In the data rows, the value 128 means zero.
Some points, one per row:
[129 139 151 159 120 109 131 115 114 127 149 110 133 143 117 132 126 129 126 114  88 120 152 106]
[124 142 137 132 122 118 109 131 148 129 147 131 118 120 133 133 124 127 128 118 127 138 108 119]
[146 124 127 116 140 136 130 130 133 134 110 142 120 128 119 115 118 130 115 149 138 120 129 130]
[121 141 137 129 123 114 112 126 147 129 150 129 118 120 136 137 125 134 130 117 134 138 108 118]
[134 118 114 130 142 140 143 104 105 121 100 119 139 147 105 106 126 112 122 155 119  92 145 137]
[128 139 141 132 122 118 114 128 149 128 146 131 121 118 133 134 119 127 132 115 130 137 115 114]
[136  77  86  83 155 179 166 122  72 128  53 138 136  95 135 107 179 103 116 191 161  94 143 156]
[128 138 131 136 124 119 113 127 146 134 142 134 121 122 135 134 119 131 134 113 129 139 113 116]
[ 66  55 123  98 106 161 161 168 104 125  81 150 125 155 132 115 162 117 119 109 157 128 156 207]
[126 138 133 134 124 117 117 129 144 130 147 131 123 116 134 134 120 127 133 117 131 138 115 115]
[133 134 136 125 137 120 119 134 152 140 135 130 126 124 130 126 112 134 123 119 135 130 119 123]
[112 116 134 127 123 138 144 121 112 124 123 122 132 146 126 124 144 123 120 128 124 111 143 147]
[128 110 125 117 142 131 144 132 127 146 111 133 138 137 122 105 113 130 119 137 126 105 134 145]
[113 112 109 105 131 133 163 159  94 127 109 121 141 128 118 126 156 130 107 119 146 120 134 145]
[126 140 133 138 129 115 120 116 148 131 151 118 125 130 136 129 119 122 139 122 123 135 114 115]
[128 137 129 125 123 117 113 138 147 131 144 132 123 117 137 134 129 133 133 120 135 143 110 121]
[131 133 133 132 121 122 113 127 142 127 139 130 129 120 135 132 117 121 135 120 133 132 120 117]
[131 115 134 139 104 135 120 116 129 114 114 133 126 145 128 127 123 120 125 131 121 123 146 133]
[153 107  93 108 150 166 162 118  46 121  54 122 153 110 111 118 162 110 107 189 128  84 153 126]
[120 131 137 127 119 119 118 138 136 126 142 132 119 123 137 132 129 133 136 115 133 142 118 133]
[115  85 108 116 118 158 165 160  97 122  76 155 121 161 105 115 141 132 106 132 132 126 152 177]
[145 112 116 125 143 155 134  98  97 125  95 112 145 113 128 123 142 105 136 159 128  94 149 112]
[136 137 135 121 132 123 118 129 144 140 137 134 121 119 134 126 115 133 125 126 131 130 120 120]
[132 140 142 135 125 122 116 132 148 133 141 129 118 118 137 135 117 132 128 118 130 134 111 117]
[126 138 140 130 121 121 117 134 146 128 144 129 122 120 137 134 117 128 131 114 130 140 114 118]
[255 228  11 185 128  73 137 255 136 215 120  94 209  40 148 145 255 255 240 117 185 233 137 236]
[127 128 130 129 133 123 121 118 144 131 134 125 134 125 136 120 126 118 140 127 124 118 117 120]
[119 132 132 126 115 120 126 135 138 124 138 135 115 123 136 132 120 126 132 122 135 143 113 129]
[140 139 121 118 137 132 118 113 122 130 121 124 132  97 144 126 134 121 135 146 142 117 122 112]
[137 140 139 125 135 121 120 135 148 140 142 130 124 118 130 131 114 135 128 119 134 134 114 121]
[130 135 138 134 115 121 109 129 150 131 144 131 121 119 140 131 121 128 128 119 134 141 117 120]
[148 124 125 107 168 130 143 140 133 163 111 136 139 115 124 109 109 141 117 139 144 101 130 136]
[126 139 139 130 126 119 114 123 141 132 144 129 122 118 134 135 118 126 135 120 128 137 113 119]
[126 140 141 133 127 120 116 132 149 127 143 129 121 117 134 137 121 133 131 118 130 141 107 118]
[127 130 138 126 123 123 121 132 138 131 135 128 125 123 135 130 124 126 132 121 135 135 118 121]
[130 135 136 129 125 119 114 124 147 129 146 129 124 119 137 134 118 128 134 118 130 141 114 118]
[120 120 143 140 120 129 117 113 135 129 133 122 135 124 141 124 120 112 142 124 120 117 130 124]
[130 112 122 135 107 157 157 113  55 100  70 130 150 164 101 114 142 110  94 157 112  82 181 145]
[121 135 133 128 124 118 116 128 146 131 145 130 120 117 139 132 119 130 128 115 130 142 111 115]
[129 140 151 159 119 108 131 118 117 127 151 112 128 143 116 134 126 132 125 113  88 125 151 107]
[132 142 138 138 120 121 114 131 145 130 149 133 127 118 134 132 126 134 130 116 128 140 113 119]
[142  99 111 131 116 156 157 117  81 103  77 126 126 159  95 110 143 107 111 161 104 105 165 137]
[136 147 133 134 116 124 126 118 107 113 130 117 132 122 128 127 119 116 127 132 123 115 131 109]
[128 131 150 150  95 119 137 135  96 111 133 131 126 154 111 141 135 144 114 114  92 134 161 124]
[154 134 133 160 143 126 104 104 131 115 131 181 158  84 144 145 151 128 139 125 107 147  90 104]
[127 140 137 132 123 116 115 132 143 128 142 129 119 120 135 132 118 129 128 116 133 141 112 118]
[125 141 122 125 147 133 117 107 150 123 143 125 114 158 118 143 110 140 127 146 144 129 138 147]
[127 138 137 133 121 125 114 118 140 126 137 132 128 127 139 126 113 127 137 122 124 131 118 121]
[135 138 120 121 134 139 113 107 122 122 120 127 137 106 143 131 132 116 139 148 137 122 123 109]
[137 141 129 136 121 121 115 136 144 133 141 130 124 118 133 133 123 137 137 118 134 141 115 119]
[129 140 140 129 121 120 114 126 147 130 145 127 120 118 139 131 117 126 134 120 133 138 111 116]
[152 127 107 104 150 149 126 109 103 124 104 128 133  76 147 135 153 119 129 177 157 121 112 113]
[132 135 134 130 124 121 117 132 139 128 139 132 118 119 134 131 118 131 130 119 130 142 118 121]
[130 143 132 132 122 123 122 134 136 127 147 127 122 124 133 134 120 132 125 116 127 134 118 112]
[141 119 133 134 142 129 131 136 139 143 136 115 128 120 120 126 127 129 138 117 118 133 129 109]
[126 138 138 137 112 122 100 102 138 122 138 128 137 120 141 125 112 116 144 128 129 119 125 114]
[112 120 132 127 120 128 118 125 126 124 126 134 137 119 137 125 126 118 133 126 132 120 126 133]
[135 138 131 129 119 116 115 129 142 131 143 133 127 119 140 134 120 132 131 117 128 141 112 118]
[255 107 158  45 255 128 209 219 169 255  21 193 218 127  68   0   0 240  13 188 152   0 214 220]
[146 121 111 130 140 161 134  79  73 107  76 115 161 128 127 116 137  98 131 185 119  71 168 115]
[126 131 135 129 117 118 116 127 144 128 139 130 123 122 138 134 125 131 132 115 131 141 114 123]
[132 138 134 135 123 114 114 128 141 130 145 126 120 120 132 127 123 132 133 118 126 140 115 123]
[160 195 115 155 139  94 191 156  24 103 147  53 169 148  53 144 162 135  77 107  91  68 154  48]
[116 123 126 124 115 132 129 132 124 120 117 138 123 134 129 124 131 123 121 122 144 135 129 141]
[131 139 138 133 123 117 116 131 141 129 148 130 122 118 137 131 121 129 129 113 133 140 114 111]
[107 119 136 119 116 123 136 147 124 125 128 128 125 130 133 130 138 129 123 106 142 135 125 141]
[114 129 133 129 126 118 125 122 140 131 141 126 120 123 137 123 123 121 136 121 131 133 115 126]
[131 136 136 132 122 116 113 126 144 129 145 130 120 114 138 133 120 127 135 119 128 138 111 114]
[127 134 139 126 119 113 116 129 146 130 144 128 125 118 136 131 123 130 135 118 124 140 115 119]
[127 138 135 132 126 116 115 120 145 127 147 123 123 125 131 135 120 127 137 126 131 137 112 123]
[125 138 137 128 122 117 116 131 143 128 144 126 122 119 136 135 119 127 136 118 129 147 112 118]
[125 118 124 114 135 143 127 115 112 128 111 127 135 106 143 121 143 115 133 151 140 114 124 135]
[132 136 137 127 123 116 117 130 149 129 145 125 123 121 132 135 120 126 131 116 132 136 111 113]
[147  99  99  90 160 175 157 120  79 132  54 143 146 106 126 110 145 121 106 188 161  81 150 155]
[127 143 129 130 138 123 119 117 152 130 150 119 115 134 127 139 121 131 129 130 132 131 125 124]
[130 135 134 128 121 125 121 125 133 122 136 131 125 117 135 136 125 131 131 121 127 134 120 120]
[124 143 120 125 149 134 116 103 151 122 143 126 114 165 115 145 108 142 126 149 146 128 142 152]
[ 93  93  99  92 131 152 188 165  51 113  80 117 145 139 106 126 193 118  91 126 149  96 149 155]
[125 127 129 126 132 125 121 117 135 126 129 122 135 116 142 125 131 121 141 127 133 129 121 124]
[125 132 131 128 126 120 125 130 131 132 131 128 122 124 129 131 124 127 131 126 127 134 123 119]
[129 136 140 137 126 114 116 114 150 131 155 119 128 129 130 125 124 119 137 123 121 127 115 119]
[136 123 128 125 136 135 125 130 144 131 126 133 118 118 133 125 124 132 126 129 139 127 122 125]
[129 137 142 131 123 120 118 131 144 131 149 130 123 120 135 135 122 125 132 120 133 142 112 116]
[139 148 133 135 121 117 117 141 151 132 146 124 124 113 134 132 131 137 136 116 137 145 111 126]
[159 173 154 174 118 101 179 150  35 110 150  58 167 154  66 147 161 142  85  98  69  83 197  59]
[129 151 129 152 121 103 103  97 119 125 130 157 125 105 134 150 102 156 151 133  89 169 115 104]
[122 116 121 120 115 131 133 168 132 132 120 144 119 135 124 127 138 141 127 115 142 152 122 157]
[160 119 119 128 141 148 164 141  84 130  89 121 136 138  92 117 133 135 101 151 109 101 167 121]
[120 130 131 125 126 124 128 145 132 128 134 127 127 118 135 131 131 132 130 110 139 135 116 125]
[124 139 139 131 119 120 113 116 143 132 139 129 129 118 140 129 114 119 140 121 128 130 116 117]
[130 137 137 131 125 119 117 127 149 128 146 130 118 116 137 137 124 129 130 117 131 141 112 112]
[126 124 128 117 134 134 125 131 138 132 126 135 127 125 129 122 114 130 123 127 145 128 125 138]
[130 141 134 126 128 122 113 124 148 124 145 129 113 123 135 139 117 134 132 119 136 139 115 121]
[143 135 131 141 115 124 120 142 143 127 138 138 119 123 126 138 128 136 130 118 118 147 119 124]
[134 113 123 119 110 148 136 134 113 111 104 147 115 134 117 125 136 124 107 141 131 133 139 139]
[123 140 137 127 121 118 117 130 148 129 146 132 123 124 135 127 122 129 130 113 131 142 114 118]
[100 108 115 117 103 135 158 170  94 120 101 141 125 139 125 133 168 136 112 115 139 134 145 168]
[ 72  61 106  91 120 159 171 171 106 128  75 148 129 145 138 105 176 122 116 120 169 125 140 206]
[125 138 136 128 123 118 116 130 142 129 144 125 123 119 136 136 119 127 136 117 128 148 112 117]
[128 132 133 132 121 122 119 120 136 126 134 130 125 119 136 128 121 124 132 130 127 129 119 119]
[217  23  93 208 168  75   0  95 160 143 255   1  91 255 205 153 242  98 255  13 183 255  59   0]
16 more points follow, each with its number after it:
[136 128 123 118 133 134 126 122 124 127 125 132 126 109 138 129 135 124 128 141 140 133 117 122] 0
[129 136 136 125 127 119 116 132 144 137 139 130 122 122 135 130 116 127 131 121 129 137 111 120] 1
[135 149 134 138 122 108 133 138 120 119 147 116 131 125 117 137 131 134 118 110 115 128 126  97] 2
[128 133 128 127 130 121 122 132 145 133 142 131 127 127 133 130 116 135 130 123 134 132 120 127] 3
[126 131 135 132 122 115 118 119 147 129 141 124 126 127 135 127 124 126 137 118 124 135 113 122] 4
[126 134 132 123 128 124 122 128 133 131 132 127 122 108 139 137 133 129 133 130 136 131 108 115] 5
[110 118 117 108 116 125 134 158 127 127 118 148 120 125 136 127 151 135 129 117 149 148 118 165] 6
[144 134 133 138 120 125 119 130 129 119 124 137 117 125 123 133 122 125 126 132 117 140 129 122] 7
[128 141 135 127 128 120 117 119 144 130 143 129 124 117 134 128 121 125 134 129 130 135 112 113] 8
[132 147 134 131 128 113 130 131 129 129 148 119 129 123 122 132 123 131 124 116 127 129 121 108] 9
[127 139 139 129 123 117 116 129 146 129 150 130 117 123 135 135 121 130 129 117 132 138 113 118] 10
[119 119 143 139 122 130 115 111 136 130 134 120 138 122 143 123 119 110 145 125 121 114 130 124] 11
[125 141 134 128 123 117 114 130 146 129 150 128 123 118 133 136 119 129 132 116 132 145 112 116] 12
[126 136 128 125 123 118 114 140 146 131 143 132 123 117 138 134 131 133 133 120 137 142 111 123] 13
[134 132 141 120 138 121 122 136 149 138 137 136 125 122 130 123 107 135 123 121 132 131 125 131] 14
[146 126 123 115 166 127 142 123 143 158 118 120 142 126 119 100 109 129 125 150 122 100 132 133] 15
Which of these numbered points is nearest to each point below, looking only along the 6 directions in which the first points spread most? Its number follows each.
[130 134 126 127 128 126 118 131 133 131 135 124 123 113 140 135 132 127 133 123 131 137 112 114] > 5
[130 132 141 134 120 126 118 133 138 128 136 131 117 127 128 136 124 128 129 122 128 140 119 121] > 4
[125 139 136 126 122 119 115 130 149 129 146 130 115 120 134 131 115 128 133 115 129 139 109 115] > 10
[148 126 122 116 170 128 143 120 141 158 116 119 145 127 117  97 109 127 126 153 120  96 135 134] > 15
[130 134 131 124 127 125 120 121 134 126 132 129 126 116 138 125 128 120 134 131 134 129 117 121] > 5
[ 86 103 130 108 109 134 140 153 121 130 120 142 123 135 144 128 152 131 123 109 151 141 133 169] > 6
[130 135 131 126 135 120 125 125 145 136 138 125 122 127 128 126 117 131 127 126 128 130 119 131] > 3
[125 128 131 126 130 124 116 118 138 125 131 125 133 112 144 129 129 124 141 124 137 133 120 122] > 5
[129 132 131 128 128 118 124 133 144 134 138 123 125 118 143 128 132 133 146 121 126 141 114 129] > 13
[147 170 155 163 114  97 157 145  83 115 159  86 148 151  94 151 140 139  97  92  85 103 168  81] > 2
[129 137 139 134 115 121 115 128 146 131 145 129 125 121 138 130 118 126 129 117 130 140 117 116] > 10
[125 141 134 129 124 117 115 131 146 129 148 127 124 118 132 137 119 129 132 115 132 144 112 116] > 12
[ 91 100 116 103 112 138 140 159 122 119 102 152 120 126 145 126 155 132 119 114 160 145 121 175] > 6
[132 141 138 128 122 119 113 130 148 129 146 128 118 115 132 135 121 133 133 113 132 143 112 119] > 12
[150 182 113 146 140  97 194 167  35 107 137  62 167 155  46 136 152 144  72 100  93  77 152  66] > 2
[119 148 108 134 128 121 126  98  91 129 101 151 113 146 104 133  85 159 129 153  92 147 142 135] > 7
[128 142 134 126 129 120 118 117 144 130 143 129 125 117 134 126 121 124 134 130 130 134 113 112] > 8
[155 169 152 168 119 103 171 147  49 112 150  67 161 149  76 145 156 140  92 101  78  91 186  67] > 2
[125 135 140 145 114 123 104  87 138 116 133 124 148 123 142 114 103 105 146 133 121 109 133 120] > 11
[129 127 129 127 133 125 118 122 138 129 129 124 133 112 141 127 129 125 143 124 134 134 121 121] > 5
[127 143 138 136 120 123 108 113 140 121 141 129 129 118 140 127 108 117 139 124 124 125 120 114] > 8
[130 125 128 128 134 127 119 118 138 128 129 123 132 113 139 127 129 123 143 127 132 133 122 120] > 5
[127 140 133 132 120 125 118 132 145 128 148 132 119 123 138 133 117 131 128 115 128 137 117 116] > 10
[129 134 128 127 126 126 129 125 125 127 135 126 127 122 135 130 128 127 125 125 129 119 130 121] > 7
[125 132 131 136 135 113 124 124 147 133 147 118 126 126 127 119 124 121 138 117 114 131 115 116] > 4
[145 122 116 106 173 151 131 114 140 143 104 136 134 138 125 118 103 137 118 165 152 102 144 148] > 15
[136 132 142 120 141 122 122 136 151 139 136 136 126 122 129 122 104 135 122 122 131 129 127 130] > 14
[ 87  83 110 101 111 148 151 165 115 125  96 148 125 146 132 122 163 133 118 114 160 137 135 192] > 6
[129 137 142 130 119 121 115 124 142 126 144 131 122 121 136 136 118 129 133 118 125 139 116 120] > 10
[126 139 139 134 121 118 116 125 147 130 145 133 121 127 134 129 118 126 132 120 127 141 115 116] > 10
[121 105 118 110 153 141 141 143 146 142 117 133 128 136 124 115 120 132 120 128 143 124 131 154] > 14
[142 138 136 148 129 126 112 112 143 120 141 153 142 101 139 134 133 127 135 122 113 143 101 113] > 8
[126 139 143 126 117 118 116 123 143 129 145 132 125 126 137 134 117 125 134 121 125 135 110 116] > 10
[133 139 129 125 122 116 116 140 140 130 144 132 124 111 137 135 127 136 139 120 132 147 114 126] > 13
[  0 146  72 255   0 203 179 116 218 255 255 156 255 255 204 107  87  79   0 121   4   0 195 251] > 14
[137 130 159 155 112 128 123 118 125 122 132 134 132 130 136 144 131 134 129 127 102 139 154 118] > 9
[129 128 130 126 125 129 119 130 139 128 133 130 122 116 137 130 131 128 135 126 137 137 117 122] > 5
[134 134 127 128 133 125 116 128 138 127 133 130 118 117 139 129 122 132 129 132 136 132 115 119] > 5
[129 137 131 125 127 119 120 132 145 130 143 133 127 120 133 128 121 132 133 120 127 141 114 114] > 1
[135 126 125 132 136 140 119 109 139 123 129 119 121 133 126 130 120 120 137 141 126 127 127 124] > 11
[129 133 130 122 128 126 120 122 134 126 131 130 125 115 138 124 130 119 135 131 137 130 115 123] > 5
[128 136 137 130 131 122 119 127 146 128 140 130 123 117 138 135 124 127 134 123 127 139 112 112] > 8
[134 132 131 128 131 125 123 127 123 129 126 128 133 120 125 128 119 128 130 127 122 122 130 116] > 7
[136 105 112 115 142 152 141 118 102 127  96 120 129  96 136 122 167 108 134 161 132 113 135 123] > 0
[119 140 131 124 125 113 129 139 125 130 139 118 127 125 125 133 133 130 123 110 132 131 120 114] > 9
[ 87  92 114  99 111 141 142 160 124 127 110 150 114 132 147 127 151 134 132 112 165 151 116 183] > 6
[201 255 114 199 138  30 255 223   0  68 180   0 233 197   0 170 204 166   0  42  14   0 225   0] > 2
[131 137 135 131 128 124 115 127 146 131 142 128 123 119 132 129 119 129 134 123 132 134 113 120] > 1
[130 140 134 130 119 122 122 134 136 119 138 125 118 136 119 134 121 131 119 112 124 138 124 120] > 9
[ 96 105 117 106 116 138 138 152 125 120 106 149 120 127 143 128 150 131 122 117 157 143 122 170] > 6
[129 136 135 134 119 120 119 130 142 129 147 134 120 125 136 132 121 129 126 119 127 136 116 124] > 10
[130 139 137 128 123 116 118 133 142 134 145 127 120 121 130 133 124 127 129 115 129 138 116 118] > 10
[137 126 121 115 134 137 127 121 121 126 122 132 126 106 139 128 137 124 127 145 141 132 118 122] > 0
[123 154 138 149 115 102 113 103 108 130 131 139 114 123 124 147  97 153 143 128  86 164 130 104] > 9
[132 139 140 133 121 118 118 129 146 126 146 123 120 119 134 132 116 127 132 120 131 136 117 113] > 10
[129 149 129 142 133 120 125 103 127 123 139 106 145 137 126 121 118 115 133 138 110 102 131 110] > 9
[125 140 136 130 121 113 119 130 140 126 148 128 123 120 136 130 121 126 135 117 131 137 116 115] > 10
[206 109 143  74 255 133 175 176 158 248  68 165 177 133  92  53  24 190  66 169 149  28 181 186] > 15
[127 130 125 118 148 135 117 115 149 138 136 129 131 135 126 130 115 133 127 139 143 121 132 136] > 14
[131 131 157 145 117 119 118 127 142 130 145 126 127 131 138 132 123 129 133 110 111 139 141 116] > 9
[131 141 138 128 122 119 113 129 149 128 145 129 118 116 132 134 120 132 132 113 132 144 112 118] > 12
[128 139 127 127 135 125 117 123 150 128 149 127 118 125 134 136 114 136 130 124 132 135 124 124] > 1
[133 124 121 108 134 141 130 134 116 125 116 133 121 110 133 133 151 122 122 147 143 128 127 132] > 0
[127 137 137 130 130 121 118 128 146 128 140 129 124 117 139 135 124 127 133 122 128 139 112 113] > 8
[129 135 134 129 124 122 117 126 143 133 141 126 122 123 140 132 124 125 129 115 132 135 116 120] > 4
[121 129 134 132 138 120 127 110 134 130 139 118 133 137 128 113 130 113 137 139 113 118 121 126] > 11
[135 129 126 122 123 128 110 120 123 126 133 126 129 114 144 133 136 123 137 139 139 133 114 108] > 5
Now 16 new points, numbered from 0 again:
[127 136 137 129 123 117 116 132 144 132 145 129 118 117 135 135 120 128 132 114 129 146 117 115] 0
[135 103 234 200  84 140 122 104 125 128 150 129 151 168 151 141 145 137 130 103  48 124 244 141] 1
[128 135 132 127 128 122 123 130 136 127 142 132 122 121 128 131 124 128 132 121 129 139 111 120] 2
[123 134 135 131 116 116 120 133 145 129 145 131 119 120 137 133 124 130 129 113 141 143 111 124] 3
[131 137 137 131 123 120 118 132 139 129 144 131 121 117 138 131 123 129 129 115 135 140 114 114] 4
[111 152  99 124 167 147 118  72 156 110 151 114 105 192 106 165 112 153 130 168 151 122 158 165] 5
[161 131 113 140 114 133 126 144 109 126 102 147 122 120 118 136 147 148 134 155 109 161 139 140] 6
[124 140 139 135 118 117 117 129 144 128 150 122 128 124 134 139 125 128 130 119 131 137 116 118] 7
[ 93 113 130 105 115 129 128 144 138 123 130 140 121 124 149 131 138 129 124 110 158 145 110 151] 8
[129 149 130 149 122 105 105 102 122 126 132 154 124 107 135 147 105 152 149 131  94 165 115 106] 9
[116 129 121 139 149 107 142 101 137 141 144  99 142 141 133 102 137 105 151 124  98 107 112 124] 10
[127 138 144 134 122 120 111 128 144 131 144 129 119 120 135 138 122 128 134 120 130 140 112 118] 11
[143 123 111 131 144 160 132  73  78 107  81 110 162 135 125 115 133  98 133 184 120  66 171 117] 12
[134 135 132 126 133 123 121 131 141 133 136 129 122 124 131 127 113 138 125 127 131 130 118 130] 13
[130 135 136 129 125 120 114 124 147 129 146 128 124 119 138 134 117 127 134 119 130 141 114 118] 14
[133 135 135 129 124 118 115 130 142 129 139 129 124 121 137 133 122 129 133 120 125 143 115 118] 15
Which of these numbered points is nearest to each point below, looking only along the 6 directions in which the first points spread most? Its number follows each.
[127 134 132 122 126 120 117 132 137 129 141 127 125 113 143 135 124 126 136 121 135 135 113 117] > 15
[123 145 133 133 127 123 111 123 147 125 145 127 117 127 132 137 120 129 134 115 135 136 118 122] > 11
[126 138 135 131 120 127 118 133 146 131 147 129 116 123 134 135 122 130 131 119 129 140 112 121] > 0
[128 133 125 121 142 123 130 130 138 140 135 123 128 126 122 117 125 126 129 132 126 122 121 127] > 13
[120  65 255 255   0 137 131  88 108 139 180  91 168 255 176 159 164 145 102  61   0  78 255 179] > 1
[128 142 133 127 132 121 117 122 148 124 151 126 118 129 134 143 119 132 133 123 137 139 122 127] > 4
[127 145 139 132 121 120 120 126 133 130 145 126 119 121 133 140 117 130 131 116 120 140 120 110] > 7
[136 127 164 151 117 123 113 119 140 125 147 134 132 128 142 139 124 133 133 115 105 137 139 118] > 7
[115 125 133 121 121 122 124 135 139 127 138 131 119 120 142 133 125 128 131 113 141 136 112 134] > 3
[123 133 138 126 121 121 117 140 147 125 141 132 118 118 138 134 125 128 134 118 134 138 114 126] > 3
[132 135 133 132 125 118 120 126 143 130 141 130 124 123 135 127 117 125 135 121 121 133 118 121] > 15
[151 121 120 131 152 129 128 145 143 152 121 120 133 110 124 120 132 129 149 127 119 139 126 117] > 13
[130 139 138 133 123 122 113 129 145 127 144 127 118 119 136 136 120 132 130 117 127 137 111 115] > 11
[114 140 115 142 155 112 140  90 156 130 157  91 124 175 109 110 125 118 145 137 103 110 126 137] > 10
[136 124 124 127 148 134 127 107 139 135 123 126 129 132 134 118 125 117 140 145 131 113 126 134] > 5
[129 140 137 126 120 120 112 131 143 133 141 129 122 118 138 136 123 127 132 116 132 139 114 118] > 4
[131 143 117 142 155 112 134  86 151 128 149  96 126 158 112 117 120 115 146 148 111 111 126 131] > 10
[  0   0  54   0 110 209 214 232  72 119  14 197 128 148 184  99 250 105 101  77 255 135 106 255] > 8
[116  78 102 127 161 155 162 114 130 144  99 109 135 152 114  98 146 108 146 152 114 108 148 157] > 5
[130 142 139 128 122 117 121 133 138 124 150 125 124 124 131 132 123 132 128 112 127 139 117 114] > 7
[128 140 140 130 127 120 111 130 148 129 150 127 126 121 136 131 115 129 135 118 135 134 115 119] > 14
[135 141 130 134 124 117 117 124 138 139 135 136 118 121 135 128 113 141 140 128 120 143 118 115] > 15
[108 117 130 114 109 129 131 155 128 125 123 140 125 134 141 135 144 138 128 109 145 147 128 156] > 8
[144 120 113 132 139 161 132  78  75 108  79 113 162 130 127 115 134  97 133 181 119  70 170 115] > 12
[129 121 116 121 132 143 145 134 120 123 106 135 124 162 106 117 121 134 106 141 132 110 144 154] > 5
[ 12 221   0  93 255 251  72   0 248   1 234  56  48 255  55 255  77 255 101 255 255 100 255 255] > 5
[145 142 130 136 126 119 117 144 144 138 144 127 131 108 141 132 135 138 143 119 135 145 114 126] > 15
[102 107 124 108 120 137 129 146 128 127 123 141 126 121 144 131 144 127 126 116 155 138 114 152] > 8
[123 136 138 128 124 117 116 128 145 126 145 131 119 116 133 132 119 126 134 115 130 138 108 112] > 11
[137 131 130 128 127 129 116 135 133 125 135 130 122 117 134 134 124 128 128 130 131 137 117 116] > 2
[131 139 140 133 125 122 117 132 147 133 140 128 119 119 136 134 118 131 128 119 129 133 112 118] > 4
[222  66 146 179   0 201 178 212  93  17  33 213   0 255   0 131 106 135   2 140  34 214 219 159] > 1
[ 71  59 120  99 111 159 161 162 103 125  81 148 127 154 130 113 161 115 120 114 154 123 155 201] > 8
[144 191 119 149 134  89 185 164  42 103 151  61 164 149  54 142 151 144  77  92  95  84 143  59] > 1
[131 138 127 126 133 135 122 116 145 127 127 130 122 136 122 135 107 138 119 134 136 125 135 133] > 13
[127 141 137 130 123 117 116 129 145 132 142 129 126 119 138 132 121 128 133 120 130 141 113 117] > 4
[ 58 255  64 210 108   0  21   0   0 161  78 240  50  49  97 224   0 255 255 219   0 255 131  19] > 9
[126 135 132 130 121 120 117 134 138 131 140 131 122 121 138 132 123 132 134 115 134 142 112 125] > 3
[ 57 255  65 212 106   0  19   0   0 160  77 240  51  49  97 222   0 255 255 219   0 255 132  19] > 9
[108 157 116 127 148 142 104  92 167 108 160 113 109 173 118 166 110 152 124 141 166 136 142 153] > 14
[134 150 134 138 122 106 134 138 119 118 148 114 132 126 116 137 131 133 118 109 114 128 127  96] > 7
[ 62  58 103  84 123 157 173 176 108 131  76 147 130 141 143 105 181 123 119 115 177 127 134 213] > 8
[127 134 139 126 119 114 116 130 147 130 145 128 124 118 136 131 122 130 135 118 125 140 115 119] > 0
[ 65  53 101  80 119 163 171 163 104 128  72 158 126 152 128 105 164 118 109 124 168 119 141 208] > 8
[138 133 133 120 131 129 116 127 135 133 120 138 127 117 131 126 112 132 125 135 137 126 124 134] > 13
[124 132 138 133 119 117 114 130 146 129 143 129 122 119 134 135 123 132 130 116 130 142 118 116] > 0
[134 124 123 124 135 126 129 152 139 142 124 138 124 117 132 123 124 137 127 117 143 133 119 135] > 13
[135 126 126 127 145 132 125 110 140 135 127 126 128 130 134 120 124 118 139 141 131 117 124 132] > 5
[151 141 108 135 129 119 131 160 130 134 123 125 140 123 127 122 151 144 142 131 135 141 132 151] > 6
[128 139 142 133 122 120 113 129 143 131 144 128 120 120 135 138 123 128 133 119 130 139 113 118] > 11
[130 129 136 127 130 121 118 132 142 132 139 122 120 113 137 133 126 127 133 122 132 137 115 114] > 15
[125 124 124 126 129 128 131 123 127 120 122 130 129 138 123 118 123 122 124 134 126 124 132 137] > 5
[155 168 149 168 122 105 173 143  47 112 147  65 162 152  74 144 158 139  92 105  76  88 188  68] > 1
[135 162 122 134 132 103 167 156  74 117 143  87 154 135  93 140 148 134 104 100 120 104 137  87] > 1
[129 138 136 130 122 117 118 133 141 133 143 129 120 124 129 133 124 127 130 116 127 139 118 121] > 4
[129 107 121 144 113 150 138 107 115 105  98 124 132 165 104 112 127 102 128 147 108 105 158 142] > 5
[123 145 132 132 127 122 111 124 148 125 145 128 118 126 132 137 121 129 134 117 135 136 117 121] > 11
[129 138 134 131 121 120 118 131 142 129 142 132 122 118 135 131 120 131 130 119 133 140 113 120] > 4
[129 120 127 134 128 134 130 117 133 130 115 127 130 130 133 115 133 123 139 139 115 119 132 136] > 5
[117 111 106 108 136 133 170 158  88 128 108 115 146 131 111 124 159 127 106 122 140 113 139 143] > 6
[131 135 141 122 125 122 118 130 146 133 143 131 121 118 132 133 112 132 127 118 129 139 112 120] > 14
[128 125 142 135 118 127 121 119 133 124 133 132 121 129 131 128 125 121 128 125 117 131 127 127] > 2
[130 149 130 150 121 105 104 101 122 125 132 153 125 107 135 147 104 152 150 131  94 165 115 105] > 9
[143 121 114 132 139 159 131  79  79 108  80 113 162 128 128 116 134  97 133 179 119  70 168 114] > 12
[147 133 129 141 111 127 128 143 128 123 128 133 119 133 122 129 125 136 126 124 116 147 131 123] > 2
[120 132 135 125 119 119 117 138 137 126 142 133 118 122 137 131 129 133 138 116 136 143 114 134] > 3
[144 119  99 121 128 140 141 164 113 138  93 143 135 116 130 126 155 149 130 144 140 145 134 165] > 6
